One turn moves every row onto another: examples first, then more rows asked
suz: [  1  10  -1  -9  12   4  -3  10  10 -29  15 -26   1  -6   2   8 -20]
gor: [  2   5   1  -9   1   8  -6 -17  -8 -11   0  -6 -15   5  14   6  -2]
gokab: [ -1  11   3 -35 -14  10 -30   8  15   2  -6 -25  -8   3  -9   9  -6]
rugal: [  8  16   2 -10  -3   7  -8  -5  -2 -15  -2 -14 -19   3  17   5   8]
tud: [-12   8   1  10   9  -5 -27   1   1 -23  15  -6   6   3  -3  -1 -13]
dupo: [  0   6   5 -37 -17  12 -28   5   6   0  -5 -24  -7   3  -2  11  -2]
gezis: [ -1   4 -11 -16 -10   6 -27  11  -5  -4 -29  -4  -9   0  -7   8  -6]
rifep: [-11  -2  -7 -11  -2  -5 -10  25  -3 -11  -5 -19  11  -9 -26  17 -16]
Filov: [ 14  15   5  -5  -7  18 -23  20   5  -8   2  -2   7  -6 -19  25 -10]
Nemi: [ -2  -5  -6  -8  10 -13 -26  -9  -6   5   4 -29 -16  -2   5   8  -6]
Mase: [  8  20  -2  -4   8   3 -10 -11  -5  -9  -5 -14 -10  -5  14   1   8]
Gat: [  7  14   9 -31 -18   8 -26   6   4  -2  -5 -31 -10   5 -12   8  -5]
pili: [ 12  11   7 -10  -8  13 -18  23   4  -5   4   1  11  -5 -16  26  -6]
Laza: [  7  18   3  -6  -9  20 -18  17   3 -11  14  -3   8   1 -16  27  -5]
gik: [ 11  13   9 -11  -9  14 -21  18   6  -9   8   5  10 -10 -14  25 -10]
Buvo: [-15   7  -3  12   9  -5 -23  10   5 -24  16 -11   8  -6  -8   3  -9]
Zif: [-10   3   2  13   8 -10 -22  10   5 -19  13  -4   5  -3  -4   0 -13]
Fosus: [-12   1   3  12   9  -6 -21  12   5 -26  14  -8   2  -5  -5   4 -13]
bamut: [ -5   9  -5 -14  16 -16 -24  -6  -7   7  -4 -27 -15  -5   1   4 -10]
niku: [-16   8  -8   6  15  -3 -21   4   4 -23  14   0  -1  -3  -7   3 -13]
Mamu: [ -1   3 -11 -11  12 -13 -31 -11  -6   5   1 -24 -15   1   4  13  -8]
Nukef: [ -4   5  -9  -7 -16   9 -18   6  -3  -5 -22  -1 -12  -5 -16  12   4]
bod: [  3  11   6 -35 -15   9 -25   2   7   0 -12 -21  -9   9  -2   6  -7]
gemem: [ -5   1  -7  -9  10 -13 -21  -9  -9   4   4 -27 -14  -6  13   8  -6]
boru: [ -4   8   8  -6   3  -4   3   7   6 -19  23 -28   5  -5   2  11  -3]
Sasu: [ 10  17  11  -7  -3  17 -20  14   6  -6  13  -3  12  -9 -19  23 -11]
tuse: [  3   3  -4 -10  -4  -6 -18  30   5 -12  -3 -25   6 -16 -24  21 -10]
Fili: [  4   5   2 -38 -20   8 -25   2   6  -1  -9 -21 -11   2  -5   5  -4]
zupup: [ -5   2  -7 -14  13 -15 -20 -16  -6   2   7 -27 -12  -4   5  10  -7]
bona: [  5   6   5 -13  11  -8   0  11  -1 -23  16 -33   1  -4   4  11 -15]
Vezar: [ -2   5  -5 -12 -18   1 -22  -4  -2  -9 -24 -11 -10   2 -20   9   4]
tino: [ -5   3  -8 -11  -5   0 -10  22   2  -6  -5 -22  12   0 -22  31 -16]

gemem goes to Fosus
Buvo goes to Filov
tud goes to Sasu
And these:
tino goes to Vezar
rifep goes to Nukef
dupo goes to Nemi
niku goes to Laza
tuse goes to gezis

